Families of rows that turns and mirrors carry onto each other, the same ones carrying the whole set onto itself: the rest of each named row's family, in list order:
4 families of 8 rows:
Voz: [  0   9   1 -16 -11  -3  26  16 -14  -6   2   8   7   7   0   0  -7  -5
 -15   7  -2   9 -29]
Duv: [  0  13  -7 -15  15  -6   9 -11  -8  -6 -17 -10  -2   0  -2  -2  12  17
 -16   4 -16   0 -21]
nis: [ -7  13  -5  -9  -3   4  10  10 -16  -4 -20  13   6  15  -2  -7  12   0
 -20  -1 -17   2 -29]
Rik: [ -5  10   9 -24   1  -5  14  10  -3 -15 -16  -1   2   2  -4   2   6   3
  -2  12  -1  -3 -36]
Dil: [ -3  22   1  -6   4  -2   3   5 -11 -15  -3   9  12   3   0  -7  -8  -2
  -5   3  -4   6 -23]
Tiras: [ -7   9  -7 -13  11  -6   2 -11 -12  -3 -16  -7   1  -3  -1  -8   8  11
 -15  -3 -18   1 -19]
tuga: [ -6   8  11 -21   0  -2  13   7  -8 -22 -15  -2  -3   3  -4   9   5   4
  -6  17  -3   2 -32]
varel: [ -6  -6   0 -29  -2   6  19   4  -3  -1 -18   1  -3   7   2  16  10  11
 -22   4 -16  10 -24]
ded: [ -7  10   4 -17  -3   4  11  12 -18  -4 -18  14   8  15   2  -4   8   5
 -23 -10 -18   5 -26]
Nodi: [ -2   5 -12  -8   4   4  10   2 -13   1   1   1   6   6   8   5  -3  10
 -31  -7 -18  12  -9]
ral: [ -6  11   4 -19  -7   3  18  17 -10  -9   6   9  12   9   8  13  -6   0
 -17   3  -1  13 -26]
renib: [-11  14   6 -12   2   6  10  12 -17  -7 -17  14   6  12  -2  -5  11  -1
 -17  -6 -19   1 -27]
Kuv: [ -5   9 -14 -14   4   0   8   1 -14   7   3   4  10   5   7   3  -1   8
 -26 -11 -18   6 -12]
sumef: [  0   2   2 -23   8  -5  12   1   0 -10   5 -13   2  -6   6  15  -9  13
 -13   6  -2   6 -17]
kisu: [  4  15   6 -25   2  -5   7   7  -2 -22 -11  -9  -2   2  -9   2   1   7
 -15   9  -4   0 -36]
Zag: [ -2  22  -3  -7   5  -4   3  -2 -11 -13   2   3   8   0   1  -7  -4  -3
  -5   5  -2   0 -17]
kuvo: [ -3   7   3 -23 -10   1  21  20  -6 -15   0   8   7  10   5  17  -8   3
 -16   5  -4  11 -27]
Gad: [ -6   9   9 -21  -2  -2  10   9  -8 -21 -24   0  -4  -2  -5   4   9   7
  -7  10  -9   0 -33]
nuzat: [ -9  -5  -1 -29  -1   2  18  11 -11  -3 -14  -1  -1   8   1  19   8  14
 -27   1 -19   7 -27]
Dasa: [ -6  -7  -6 -29  -3  -2  20   3  -7  -4 -14  -8  -4   4   5  16   9  15
 -26  -1 -18   6 -23]
lek: [ -2   5  -8 -18   5  -8  11  -4   0 -15   2 -13   1  -8   3  13  -7   8
  -7  12  -4   6 -19]
rolin: [ -1  21  -4  -3   6  -8   3   7 -13 -13   3   0  10   1   2  -7  -7   2
 -10   0  -3  -1 -22]
nuz: [ -3   7 -13 -14   3  -2  13  -1 -11   2   7   1  12  10   9   4  -9   6
 -24  -8 -13  12 -13]
Marum: [ -4   5  -5 -16  13   1  -4  -4  -3  -9 -16 -10   2   2   2   7  11  18
 -15  -4 -19   4 -15]
Nozip: [ -5   4 -12 -19   1  -3  11  10  -6 -10   7 -14  -4  -5   0   8  -9  11
 -11  -1   1   9 -11]
ziton: [  0   3 -10 -23   3  -8  11  -3  -4  -8   5 -13   1  -3   4  16  -6  13
 -15  11  -2   6 -18]
Nutak: [ -8  -1  -9  -7   0   3  16   4 -16   7  -4   7  11   7  11   5   3   6
 -15  -6 -17  13  -9]
zel: [ -7   1   3 -18 -10   4  14  22  -8  -8   1   9   9   8   6  10  -8  -4
 -17   1  -3   9 -24]
dek: [  4  16  -8  -2   9  -4   2   3 -12 -15   1   7  -2   6   3  -9  -2   2
  -7   4 -15   6 -22]
fosab: [  1  10   8 -14   1   1  11   2 -11  -5 -21  11  13  14   2  -1  14   2
 -19   4 -22   4 -33]
mab: [ -4   5  -7 -17  10  -5   4  -9 -11  -6 -19  -8  -5  -1  -6  -2  11  12
 -15   3 -20  -5 -18]
gikig: [ -8  -2   6 -31  -7   1  20   9  -6   1 -16  -9  10   3  -1  17   6  10
 -24  -1  -6   6 -23]

Same family as varel: Duv, nis, Rik, Nodi, sumef, rolin, zel
Same family as Dasa: Dil, Tiras, ded, kuvo, Gad, lek, nuz
Same family as dek: Voz, kisu, Marum, Nozip, Nutak, fosab, gikig

Families of rows that turns and mirrors carry onto each other, the same ones carrying the whole set onto itself: the rest of each named row's family, in list order:
4 families of 8 rows:
bogo: [ -3   3 -10   5  -4   7 -16   3 -11  15   7]
kug: [  3   2   1 -13  10  -1   5  -3  10  -3  -3]
Vuled: [-6 10 -4  5 -2 -7  0 -8 -7  0 -9]
mipuv: [10  5 -2 -1 -6 -6 -9 12  9  8  0]
bir: [  5  -7  -3 -10  12  11  -9   8   2  11  11]
Sikam: [ -3   0   5   2  -1   1   1 -12   4  18   0]
megot: [ -3  13  -5   5  -3  -2  -2  -4  -8  -3 -11]
Sim: [  1   5 -11  -7   7   4  -8  14  -6 -10   0]
Zugu: [ -4  -1  -7  11  -5   5 -14   5 -10  13   3]
vatuk: [  2   3  -9  -1   8   3 -12   9 -11 -12  -1]
Mis: [ -3  12 -10   4  -3  -1  -1  -6  -6   1 -12]
rido: [-3  1  2 -1 -1  5 -1 -9  7 21 -1]
Dova: [13  3  0  4 -4 -8 -5 10  5  4  0]
zoke: [ -6   1  -8   6  -1   9 -17   3 -13  14   3]
miz: [  8   0   0 -10  16  -3   3  -4   4  -4  -4]
Ges: [ -7  12  -6   3  -5  -3  -1  -3  -2   0 -11]
Bibus: [ 4 -2 -2 -9 10 -1  6 -2  9 -6 -6]
rogaf: [ 10 -11  -3  -4  13   9 -10   9   0   9   8]
Zira: [  9   1   0   5  -7  -5 -11  12   6   7  -2]
Vima: [ -9  -2 -11  -5  14  11   2  -6 -11   3   3]
deva: [  0  -1   2   1   0   6   1 -13   5  17   2]
rogi: [  5   1 -11  -5  10   3 -11  14  -9  -7  -2]
voso: [-12   1  -7  -6  12  14  -1  -8  -9   3  -1]
lukos: [  5 -11  -1  -7  13   6  -8   7   3  14  10]
napu: [  5 -11  -2  -9  10   7  -9   6   5   8  13]
Zite: [ -8   0  -6  -7  17   9   1  -9 -11   3   1]
Faro: [ -5   3 -11   5  -4  10 -14   8 -10  13   3]
raza: [  2   2 -15  -5   7   0 -11  13  -7  -8  -1]
ziko: [ 1 -4  2  2  3  0  1 -9  5 21  0]
Dok: [ 11   3  -2   1  -7  -6 -12   7   9   6  -2]
bope: [-10  -5  -6  -3  15  10  -5  -9 -12   5   0]
tase: [ 7  0  2 -8 11 -4  7  0  8 -3 -4]

Same family as napu: bogo, Mis, Bibus, Vima, deva, raza, Dok
Same family as Faro: kug, mipuv, bir, Sim, rido, Ges, voso

Families of rows that turns and mirrors carry onto each other, the same ones carrying the whole set onto itself: the rest of each named row's family, in list order:
8 families of 4 rows:
mopug: [ -8   7   4 -10  -7  -3  19 -12  -3  -9  10   5  -4  -5   7 -19  20  -1
  -9 -14  11  15]
virav: [ -1  19   5   6 -26  -8  -8 -14  -4   2  13  -1  -6 -22   8 -11   8  -5
   0   8   8  14]
Beli: [-14  20  10 -10  -5   8  -9 -23 -10   9  21 -12 -10   0  -3 -11  13   4
  -1  -1   3   8]
minog: [-17  18  11 -13 -13   2 -12 -21 -10   8  20  -5  -8   0  -4 -14  11   6
   4   1   0  -2]
dabe: [-19  25   6  -8 -13   4  -7 -16  -2   4  19 -14  -4  -1  -9 -13  10  -1
   2   3   1   6]
dibo: [-20  25   8  -2 -14   7  -8 -21  -2   5  15 -10  -9   0   3 -16   5   2
   1   6   3  -2]
Tid: [-14  -7   3  -3 -11   2   6  -3  -8  -9   2   4   0  -3   7  -2   7  17
  -7   4  -6  12]
pum: [ -6   6   0 -10  -8  -1  12  -6  -6 -15  -1   4   1   0   5 -22  15   6
  -7  -7   9  17]
nud: [-11   1   3 -11  -7   0  15 -13  -1 -13   8   5  -4  -5  14 -19  16   2
 -11 -15  10   6]
sepe: [  0   9   3  -7  -5  -1  17  -6  -4 -13  10   5  -2  -3  10 -20  17   2
  -9 -12  11  14]
Zan: [ -3   2   2  -9  -6  -3  13 -12   2 -12   7   6  -3  -4  11 -18  15   1
  -7 -13  18  10]
zib: [-11  -9   7   1  -8   3   6  -7   1  -8   7  -1  -5  -3   4   3   8  21
  -2  -2  -3   1]
fid: [-19  19  10 -13 -12   6 -12 -21 -12   9  22  -6  -5  -7   1 -16  14   4
   2   0   4   1]
Fel: [ -9  -9   1  -4 -12   3   6  -4 -10 -13  14   1  -6  -4   3  -5   5  23
  -5  -3  -6  10]
todoz: [  0   5   9 -13  -9  -1  11 -12  -1 -17   8  -1  -3   1  10 -21  17  -1
 -10 -11  12  13]
nipok: [  0   1  -4 -11 -10  -1  11  -6  -9 -15  13   8  -2  -4   6 -20  11   8
 -11 -12  10  14]
seros: [-18  23   9  -7 -14   4  -8 -22 -11   2  19 -10 -10   4  -3 -13  16   5
   4   4  -3   2]
rom: [-17  22   9  -4  -8   2  -8 -19 -12   7  18  -6  -4   5  -5 -14  16   3
   4  -5   1   2]
dite: [  1  15   8   3 -23  -7  -9 -16   0   3   9  -2  -3 -24   5 -11   7  -1
   1  10  10  17]
nusag: [ -3  16   9   2 -22  -5 -14 -14  -2   4  14  -5  -5 -26   3 -16   5   5
   6   4   9  12]
bur: [-18  20  11 -13 -10   7  -6 -24 -11   6  16  -9  -6   1  -2 -12  18   4
   2   5   1   2]
tulaz: [ -6  -8  10   0 -13   2   1  -4  -3  -8   7  -1  -1  -5   6   6   8  14
  -9   2  -8   3]
kinir: [ -4   5   4  -9  -7  -2  15 -16  -7 -10   1   5  -8  -1   8 -17  14  -2
 -12 -16   8  13]
feto: [-11  17   3   1 -23  -4  -5 -10   1   6  17  -8  -5 -22   6  -9   5  -8
   0   8   7  16]
Tisuk: [-12  -5   8   3 -12  -2   5  -8   3  -7   8   4  -2  -5  -2   3   5  20
  -5   0  -9   9]
Zasek: [-11  -4   8   3  -9   3   6  -4   0 -10  11   2  -3   0   6   1   5  21
  -6   2  -9   8]
tis: [-10  -8   7   3 -12   1   5  -7   4 -13   3   1  -2  -8   2  -3   5  19
  -5  -7  -5   2]
Tafen: [ -1  15  10  -1 -24  -9  -7 -13  -5   6  13  -2  -9 -25   6 -15   6  -2
   6   3  11  12]
zed: [ -9  -7   8   3 -11   0   4 -12  -2  -8   0   2  -9  -3   3   2   2  15
  -8  -3 -10   9]
Manoz: [ -7  23   6   7 -22  -1  -4 -13  -2   6  10  -7  -8 -21   9 -14   3  -5
   1   7  11   5]
ludap: [  2  15   8   4 -16  -3 -10 -14  -2   8  14  -6  -8 -24   5  -7   3   0
  -1   4  10  20]
zeze: [ -7  13   8  10 -22 -11  -8 -12  -3   6  14  -2  -8 -22  11 -12   6  -1
   5   3   8  19]

Same family as Tid: dabe, pum, feto
Same family as kinir: Beli, zed, ludap
Same family as todoz: rom, tulaz, zeze
Same family as dibo: Fel, nipok, Manoz

Families of rows that turns and mirrors carry onto each other, the same ones carrying the whole set onto itself: the rest of each named row's family, in list order:
6 families of 5 rows:
lizal: [ 15 -10 -20   1   2  -4  -3  -2  -3  -2  -2   4  -6  -1  -2   0   2 -15
   3  -6  -4 -10   8]
mugu: [  8 -16  -7  -5   3  -2  -4   4  -7   9  10  12  -8   3  -7   7  -4 -18
   9  -3   5   7  10]
gil: [-10  -5   0   4 -10  -8  -8   1   2 -10  -8  -3   3   4   7  10   2  -4
   2  -7  10 -10  -1]
meval: [  0   9 -16   0   2  -5  -3   3   5   7  -4  -8  -2  -9   4  -9  -1  -5
   8   9  -1   9   7]
Bek: [ -9   6  -3   4  -4  -1   7  -9   3  -1 -10   3   7  -7   8  14  -9   2
  -2  -8  10 -12   1]
Molan: [ 10 -13  -9   0   1   2  -3  -2  -8   5   0   8 -10   0 -17   4   2  -6
   2   1   0  -6  15]
Peb: [-12  -7   4  -4  -9  -6  -9   1  -2 -10   7  -4   8   1   1   5  -4 -12
   3  -8  18  -1   3]
mez: [  4   3   8 -18   5   7   9   1   6   9  16  -1  -4 -12 -14   6  -1  -7
  -5   3   3  -1  -4]
sinon: [ -6  -8   8  -5  -7  -3  -5  13  -7  -7   4  -2  -2   7  -7  11  -4 -12
   7   1  15   7   2]
Sol: [  4  -3   5 -18  -8  12   4  -3  -6   6  21  11   0   2   4   6  -3 -16
   0   7  -1   4  -1]
Mida: [  2 -15 -13   5  -1  -6  -8  -8   1   8  -3  13  -4   1   7   7   2  -8
   6 -11   1  -8   8]
segil: [ -7   5  -2  -6  -2  -1   8  -4   0  -3   8   1  12 -10   8   8 -18 -14
   1 -10  19   2   1]
Deg: [  8   0   5 -12  -8  15   6  -2  -8   6  10  11  -6   4  -3   9   2  -6
  -3  13  -9  -4   0]
fida: [  0   6   0  -8   2   2   7  -8  14   8   0   0  -3 -11   1   9   5   2
  -8  -4  -5 -15  -9]
nume: [ -5   2   7  -5  -1   4  11   7  -7   6   3   7  -1  -2  -5  19 -17  -7
   6   1  16   9   2]
zofe: [  6   8   0  -5   0   7  15   2  -9  -6  -2  -3  -1  -8 -17   9 -12  -4
  -3   6   9  -4   7]
fos: [ -5   6 -10  -2   2  -5  -3   7   3  14   0  -3  -4  -6   1  -5  -3  -5
  12  10   2  17   8]
vuv: [ -7   7 -11  -3   1  -5  -6  -2   5  10   3  -6   3 -12   1 -11  -3  -3
   7   7   5  12  11]
Loni: [  2   0  -4  -7 -10   7   1 -10   2   4   6  11   1   3  20   8   3  -9
  -2   0  -9 -10  -7]
zinuz: [ -5   7 -10   0   1  -2  -3   1   3  11  -4  -5  -3  -9  -6  -7   0   2
   7  12   0   9  12]
zubal: [ -1  -5   5  -2  -8   0  -2   9  -8 -13  -4  -7  -4   4 -17   8   1  -5
   0   6   7  -5   5]
mil: [ 10  10  -9   2   0   0  15   5  -2  -8 -13  -4  -3  -3   4  14  -9  -8
   0   0   2  -7  -4]
Rel: [ -6   0  11 -15   4   2   5  -1  10  18  14   6  -2  -8   0  13  -3  -6
   0  -4   6   2  -8]
Kem: [ -2   4   0 -13   4  -1   5  -6  15   8  12   0   3 -12  10   7  -1 -11
  -4 -10   3  -6 -12]
lub: [ -8   6 -12   3   1  -6  -5   0   6  14  -6  -2  -1  -8   6  -4   0   2
   9   8   1  10   8]
Ronez: [  0 -15 -10  -4  -1  -4  -9  -9  -2   6  13  10   3  -5  -2   0  -3 -15
   4 -11  10  -2  14]
segi: [ 12   3  -5 -10  -9  11   5  -8  -3  -2   6   5  -1   0   5   3   4  -8
  -7   8 -12 -14  -2]
leb: [ 11   7   1 -12   6   4  12   5   9   7   2  -3 -11  -6  -4  11   2  -7
  -4   3  -7  -6 -12]
toba: [  2  -2  -4   2  -7  -6  -2   8  -2 -17  -9 -10  -2   4  -1   6   3 -10
   1  -1   4 -10  -2]
ruvon: [ -5  -3   3 -13 -11  10  -2 -14  -1   7  17  13   7  -1  11   5  -1  -8
  -4   0   1  -5   0]

Same family as Rel: mez, fida, Kem, leb
Same family as segil: Bek, nume, zofe, mil
Same family as gil: Peb, sinon, zubal, toba
Same family as Mida: lizal, mugu, Molan, Ronez

Families of rows that turns and mirrors carry onto each other, the same ones carrying the whole set onto itself: the rest of each named row's family, in list order:
4 families of 8 rows:
kofa: [  4 -13 -17  -9   6  -2  -4  15]
Pid: [  3 -18 -14 -13   5  -3   4  14]
Zez: [  1 -15 -18 -10   6  -8   5 -13]
nasu: [ 16 -11 -11 -12 -12  -9  13   6]
vedu: [ -2 -16 -14   4   0  -2   3  -9]
las: [  1 -20 -14 -14   5  -7  10  -5]
kel: [  1   2  -3 -17  -9  -6   2  -5]
depa: [  1   6  -5 -15  -8  -5  -5   2]
filek: [  0 -18 -11   1   0   2   2  13]
Nafu: [ 17  -4 -16  -7 -11  -6   2  13]
rov: [  2 -22 -12 -15   5  -6  10   5]
Bubab: [ -1 -13 -14   4   1   2  -4  10]
zul: [  0 -11 -17   6   1   1  -6   2]
riru: [ 15  -7 -15  -8 -10 -11   9  -9]
Fuve: [  4  -8 -21  -5   7  -2  -9   8]
Zofa: [  1   4  -3 -16  -9  -4  -3   5]
nez: [  1   5  -4 -16  -9  -6  -2  -5]
paka: [ 16  -2 -19  -5 -10 -10   3  -9]
runu: [ -2 -23  -9  -2  -1  -2  11   1]
sis: [  1   6  -5 -15  -8  -5  -4  -2]
dul: [ -1 -12 -17   6   1  -1  -3  -6]
fupup: [ 17  -1 -19  -4 -10  -7  -2   7]
Manid: [ -3 -20 -11   0   0  -3   9  -7]
kalek: [  1   0  -1 -19  -9  -5   3   3]
bav: [  3  -7 -23  -4   7  -4  -9  -3]
vuk: [ 17  -9 -13 -11 -11  -7   8  12]
gofi: [  2 -10 -21  -5   7  -6  -3 -11]
zulig: [  1   2  -2 -18  -9  -5   0   5]
rano: [ -2 -21  -8  -2  -1   0   8   9]
tezat: [ 15 -10 -12 -11 -11 -11  14  -3]
suge: [  0   1  -1 -19  -9  -6   4  -2]
zek: [ 17   0 -20  -3 -10  -8  -2  -2]

Same family as nez: kel, depa, Zofa, sis, kalek, zulig, suge
Same family as gofi: kofa, Pid, Zez, las, rov, Fuve, bav
Same family as filek: vedu, Bubab, zul, runu, dul, Manid, rano

